In the rows, zero is written as 128.
Each run below is a few steps of one of 7 hidden systems, one row a step.
k988, run 1 (9 x 18):
[[159 104  95 162 189 117 115 147 103 124 145 130 133 186 142  86  95  94]
 [164 107  93 142 164 110 107 123 114 151 129 155 193 169 112  71 119 123]
 [162 117 117  75 130  97 126 122 146 161 122 167 203 164 130  91 121 153]
 [148 135 159  73 113  68 119  90 164 156 125 151 154 146 161 108 146 171]
 [141 135 181 105 100  81 115  82 128 165 130 148 129 112 156 155 186 149]
 [135 134 142 101 119 124 130 106 108 145 161 143 104  78 166 197 178 130]
 [120 118 102 128 144 128 134 109 127 135 185 131  61  79 148 187 134 119]
 [127  93  95 184 141 150 150 118 135 146 170 142  63 130 123 169 116  91]
 [132 107  87 206 155 183 153 140 142 134 154 156 122 165 139 134 114 111]]
k596, run 2, 9 rows:
[[141  87 132  85 118 179 145 111 119 170 103 150 178 138  88  82 140 130]
 [112 126 104  85 133 153 145  89 181 122 131 113 118  94 124  69 105 179]
 [ 96 129 146 159  97 103 108  83 154 136 101 110 122 106  54  89 126 139]
 [104 116 132 103  70 184 161 149 139 127  86 118 144 119  63 140 120 119]
 [ 69 164 130 138 133 193 135 139 157  87 125 100 105  91 130 116 113 170]
 [ 61 132 149 172 148 131  88 151  94 130 122 117 108 103  69 113 111 119]
 [107  95 124 114 128 165 161 201  97 116 101 110 108 136 105 121  75  85]
 [120 153 117 173 159 158 136 158 123  68 108  82 121 134 167  78  99 134]
 [122 146 116 152 166 110  75 162  81 111 116 120 183 146  89  92 113 114]]
k988, run 3, 9 rows:
[[146  93 104  95 164 171 140 161  77 164 141 173 177 132 142 124 131 115]
 [144 110  92  88 168 106 141 106 159 136 152 135 120 120 167  65  90 160]
 [155  89 146 162  96  80 143  70 154 176 107 149 128 140 109  93 144 125]
 [169 136 131 131  87 152 161 118 136 142 114 159 183 135 168 165 181 141]
 [ 95 171 110 115 134 117 116 115 169 122 159 147 132  70 158 149 133 194]
 [ 77  99 164 138 102  90 140 135 135 173 132 152  68  98 112 165 117 121]
 [143 116 146 170 128 149 168 160 100 119 126 122  86 141 198 167 139  95]
 [122 148  73 207 175 140 117 127 104 103 154 123 130  79 144 116 124 133]
 [110  88  75 142 129 121 149 167 121 159 128 164 149 108  70 128  80 105]]
k585, run 4:
[[ 66 144 147 100 133 110  93 155 174 124 131 128 119 160  84 116  79 154]
 [105 138 207 117 111 100 110 144 117 118  75  93 119 162 122  85 123 129]
 [145 157 165 135 135 146  85 119  69 104 104  97 170 131 119 113 181 117]
 [127 145  86  94 177 146  74 120  88 106 164 105 147  95  87 117 129 124]
 [140 103  89  76 143 106 126 124 133 109 134  89  99 127  86  88  72 103]
 [179 113 128 130  94 112 144 105 158 106 100  91 125 197 106 105 120  94]
 [146 152 135 152 123 150  88  92 161 120 146 134 158 206 105 150 164 129]
 [ 77 140 155 100 173 147  68 121 146 142 170 143 111 167 107 126 123 155]
 [ 97 107 190  89 158 134 115 130 109 134 112 100  81 143 141  62 110 133]]
k58, run 5, 9 rows:
[[110 107 131 128 136 176 156 130  84 155 143 147 105  53 154 159 159 129]
 [129  86  94 147 120 164 197 133 130 135 135 126  71  86 149 137 103 106]
 [146  99  90 212 104 138 181 102 169 140 121 143 116 128 127 118 119 121]
 [139 125  76 176 114 141 153 128 159 152 123 181 199 127 117 118 125 152]
 [ 94 144  98 124 140 110 139 180 153 138 125 172 177 110 149 110  80 175]
 [ 80 139 155 153 120  59 131 178 124 136  96 139 128  97 142 108  89 149]
 [139 143 151 159  95  71 139 156  77 121  80 118 151  82 146 139 145 112]
 [163 157  87 135 127  95 130 127  89  95 138 108 142  58 161 161 148 120]
 [145 125  59 129 141  79 120 118 128 117 177 123 100  88 112 173 105 103]]
k492, run 6 (9 x 18):
[[149 120 123 128 170 110 147 179  89 133 131 152 146 137 216 114 112 126]
 [165 114  95 116 172  77 131 121  89 137 143 133 137  86 179  88 116 129]
 [192  91  85 100 118  74 152 101 108 154 138 139 137 100 130 132 128  99]
 [190 125  79 114  93  95 162 100 162 113 147 121 115 126 147 176 132 110]
 [137 150 109 146 114  88 122  94 179 130 175 150 104 126 154 197 145 145]
 [107 115 148 126 134 117 135 135 148 168 173 178  88 145 167 197 136 131]
 [116 103 154 153 161 142 157 144 118 147 152 144  61 138 206 138 121 122]
 [142  99 129 188 168 140 145 109  82 155 140 147 105  96 185 102 151 123]
 [170  83  76 149 147 164 170 110  98 161 140 159 152  94 143 107 138 114]]
k585, run 7, 9 rows:
[[ 91 184 145 127 119 131 107 132 162 120 145 153 153 107 162 173 154 187]
 [ 75 124 167 106 129  83 111 132 104 164 134 144  94  62 119 144 129 146]
 [138 110 154 100 111 128 165 171  65 120  95 101 103  90 157 147 130  89]
 [172 149  79 186 124 126 143 117 104  85 134  99 127  86 157 152 148 108]
 [136 108  57 167 137 101 125 129 133 150 167 165 134 114  84 168 107 101]
 [115 113 109 115 125 105 157 192 163 130 134 152 116 178 144 152  62 116]
 [128 152 169 178 115  73 133 136 162 124 104 138 130 169 189 116 129 153]
 [125 130 168 147 138 105  95 131  86 175 128 179 177 134 145 141 177 139]
 [115 139 123  58 174 138 116 169  82 130 155 144 146  87 172 134 124 151]]
k40, run 8:
[[133 121  89  57 134 168 135 178 115 132 131 149 190 138 103 143 106 123]
 [126 165 137  77 141  82 109 124 156  81 144  82  84 129 167 126 103 147]
 [116 119 147 178 104  49 110 146 101 153 117 144 128 122  92 162 126  94]
 [159 123 124  92 139 179 126 169  86 126 135 142 177 175 140 163 149 101]
 [123 154 123 116 185 118  84  95 126  99 183  96  75 115 166 123 131 142]
 [123  70 122 155 133  72 132 127 111 184 134 161 101 126  91 122 102  90]
 [191 110 125 109 123 154 159 139 125 130 113 141 171 199 174 119 142 110]
 [134 171 117 156 161 107  87  71 147 113 165 125 129 106 166 117 160 171]
 [ 98  83 120 112 125 109 131 124 131 202 143 190 136 103  83 130 114 133]]
k40, run 9 (9 x 18):
[[120 173 131  98 127 153  87 104 165 105 122 121 190 151 101  99 144 177]
 [ 65 142 179  90 123 104  82 112 153 142 123 124 114 122  78 111 120 163]
 [107 111 211  98  89 131 128 146 104 148  78 116 116 156  98 123 140 107]
 [140 144 178 140 119 174 107 107  82  97 105  76 119 134 126 123 182 107]
 [117 115 112 154 150 175  98  84  97 124 145  97 100 100  62 112 147 103]
 [137  84 107 118 130 171 143 108 151 129 126 108 101 173  74  86  93  97]
 [140 138 142 180 117 127 128 100 178 100 101 100 124 198 128  75 119 135]
 [ 95 151 145 197 131 141  93 116 144 140 107 153 178 148  96  89 143 162]
 [ 79 128 163  81 148 180 113 142 127 146 112 141 160 133 111  76 122 168]]
k492, run 10, 9 rows:
[[ 80 157 189 114 118 143 109 117 178 109 110 102 101 166 131  97 121 169]
 [ 86 138 217 120 122 147  99 123 100 148  95 126 134 128 118 105 168 148]
 [110 120 159  76 133 206 131 147  78 117 104  95 131 110 114 102 141 122]
 [106 133 118 128 137 163 113 103 115  96 112  72 113  82  71  72 119 129]
 [119 122 124 151  88 146 115 110 127 131  96 116 159 125  26 120 136 107]
 [113 157 121 129  91 175 129 155 165  89 102 109 163 171  79 142 115 128]
 [ 70 182 152 137 133 125  80 149 165  98 117 117 149 151 104 109 109 173]
 [ 79 133 192  96 130 115  90 174 101 149  99 141 155 156  97 108 119 136]
 [123 134 168  81 138 145 120 172  80  94  89  77 130 148 133  89 114 109]]
k596, run 11 (9 x 18):
[[ 87 173 155 144 127  94 102 142 192 106 122 128 130 173 142 114  99 174]
 [ 92 132 207 107 108 103 103 166 103 155  86 145 159 153 117 121 140 135]
 [122 120 164  45 131 156 151 155  88 126 105 109 123  91 171 110 131 139]
 [137 135 133 125 158 119 108  86  87 102 132  74  91  69 141  81 143 127]
 [167 104  92 127 123 132 112 102  92 118 130  94 126 126  55 133 136  68]
 [150 138  74 118 119 174 141 125 176  82 150 102 118 174 111 156 108 112]
 [ 97 168 144 177 144 135  78 119 178 111 150 133 127 191 119 139 132 155]
 [ 88 111 183  98 134 132 107 169 121 172 125 170 141 187 110 140 121 129]
 [110 107 180  79 144 146 159 148 125 143 111 128  97 136 194  85 112 149]]
k242, run 12 (9 x 18):
[[ 98 132 151 192 136 147 125 127 172 112 113 113  97 193 127  84 101 135]
 [118 131 156 174 142 167 129 145 122 131  88 138 176 170 142  60 131 148]
 [132 143 111 111 142 162 150 153 109 102  91 113 184  95 154  59 114 160]
 [125 138 103 102 113  94 127 117 119 118  98 107 161  50  95  77 113 151]
 [144 132 122  89  61  83 136 123 125 138  98 129 170  89  74 158 142 118]
 [122 165 126  84  82 113 118 142 153 102 140 118 132 120 108 218 139 128]
 [ 74 153 155 106 138 115  76 154 137 124 165 131  92 147 102 191 117 127]
 [104 110 182 118 155 131 104 174  88 134 132 118  85 189 129 144 115  86]
 [148 130 150 161 168 153 111 135  77  91 126  81  96 167 164 105 140  91]]
k242, run 13, 9 rows:
[[162 117 115 199 172 135 105  74 106 142 147 139 143 142 144  88 162 123]
 [179  93  64 122 154 159 160 118 129 153 146 163 175 136 148  98 122 129]
 [151 119  87 102 120 100 163  85 192 129 136 128 116 108 151  88 100 163]
 [122 120 161 125  85  89 136  76 177 179 113 166 143 120 120 117 155 170]
 [114 130 162  88  89 166 164 138 142 154 119 162 144 114 166 171 161 161]
 [ 67 140 148 108 135 160 140 136 132 124 147 120  69  61 150 151 123 157]
 [ 81  90 163 163 119 133 136 139  89 163 116 132  75  90  92 137 127  97]
 [142 110 126 191  95 172 173 153 100 110 102 108 106 130 125 163 138  76]
 [111 158  77 221 142 158 125 137 147  85 141 114 123 123 115 140 113 126]]
k58, run 14:
[[102 116 165  69 152 150  86  94 105 158 169 135  94 121 106 155 161 129]
 [126  89 167  69 116 177 156 130 122 139 131 112  68 163 133 153 131  97]
 [134 118 163 166 127 193 144  79 153 126 131 111  79 167 153 119 163 127]
 [123 100 124 140 138 214 132  86 125 165 136 153 144 128  94 105 162 136]
 [111 101 114  82 131 201 171 143 156 137 117 138 139 133 127  86  96 151]
 [ 84 128 158 154 112 143 149 114 179 129  90 117 106 126 123  62 104 169]
 [108 132 156 147  79 147 140 118 126 142  67 131 177  95  84  92 153 151]
 [115 166 114  88  97 161 151 148 134  91  97 106 169  64 131 126 128 164]
 [ 77 161 110 138 111 120 124 128 154  91 127  89  93  57  92 136 102 149]]

Which system made each of these runs?
run 15, 2 rows:
[[127 116 109 222 121 152 133  95 160 157 130 166 152 153  95 115 143 132]
 [124 124  97 115 136 166 144 174 129 151 118 178 212 140 126 111 111 151]]
 => k58
run 16 (2 x 18):
[[101 123 172 192 102  93 146 171 136 124  91 122  94 166 138 132 101 106]
 [122 151 160 207 138 130 107 165  84 123 106 144 169 153 153 136 156 119]]
 => k585
run 17 (2 x 18):
[[123 130 150 140 152 181  93 147  66 129 147 131 133 155 117 177 172  91]
 [122 104 122 113 195 171 105 110  96 123 176 104  65 137 137 113 123 105]]
 => k40
run 18:
[[125  96 123  80 153 180 157 188  66 135 125 133 128 108 151 135 115 104]
 [131 125 109 149 135 105 137 106 118  89 128  65  60  78 125 105 105 105]]
 => k242
run 19 (2 x 18):
[[157 150 147 114  92 151 152 157 120  74  80  77 147 160 152 126 133 111]
 [100 189 114 149 156 129  67 113 122  85 140  99 153  95 104 113 140 159]]
 => k242
run 20:
[[109  84 173 134 102 124 177 119 116 170  89 135  89  82 146  94 129 133]
 [130 127 140 182  81 160 175 113 111 128  96 121 121  68 146 151 172 127]]
 => k242
run 21 (2 x 18):
[[116  98 121  63 120 138 145 147 137 158 165 154  91 132 116 197 112 105]
 [118 116 162 171 119 144 155 137 163 130 138 134  64 187 169 164 124 114]]
 => k58
run 22:
[[146 116 114  72 147 137 104 104 124 172 154 177 192 141 115 121 153 152]
 [100 123 155  37 142 120 136 153 158 142 143 140 103 142 168 120  94 161]]
 => k58
run 23 (2 x 18):
[[165 136 139 168 147 156 123  95 111 145 140 158 165 146 185 124 188 144]
 [135 111  74 101 178 164 147 124 123 144 170 157 139  87 171 109 115 156]]
 => k242
run 24:
[[156 114 141 157  89 182 159 114 153 125 119 126 120 192 123 167 157  97]
 [115 146 112 165 161 213 116 112 150 126 158 152 151 153 141 126 153 159]]
 => k58
run 25 (2 x 18):
[[136 151  94 140 117 102 117  67 186 104 170 107  85 109 123 159 132 143]
 [113  80 154 130 104 114 133 122 136 175 140 150  77 161  81 172 124  86]]
 => k585
run 26 (2 x 18):
[[158 111 122 117  98  82 133  82 170 114 112  87 100 156  87  96 105 108]
 [149 150 155 142  89 131 105  85 164 134 113 139 176 185 109 141 179 142]]
 => k242
run 27, 2 rows:
[[150 112 114 119  99  88 134 122  96 174 111 169 194  78 101 132 152 128]
 [153 139  90  73  86 110 166 144 149 109 139 125 131  95 149 194 122 125]]
 => k242
run 28:
[[106 137 165 141  82 102 145 168 129 158  81 174 185 125 132 140 139 150]
 [111 165 157 102 121  88 139 173 121 110 111 130 139  96 201 142 122 164]]
 => k988
run 29 (2 x 18):
[[148 154  91 130 107 116 127 173 120  77 131 100 138 141 113 195 111  87]
 [107 171 101 153 159  83  71 151 141  97 172 126 123 146 119 170 105 128]]
 => k492
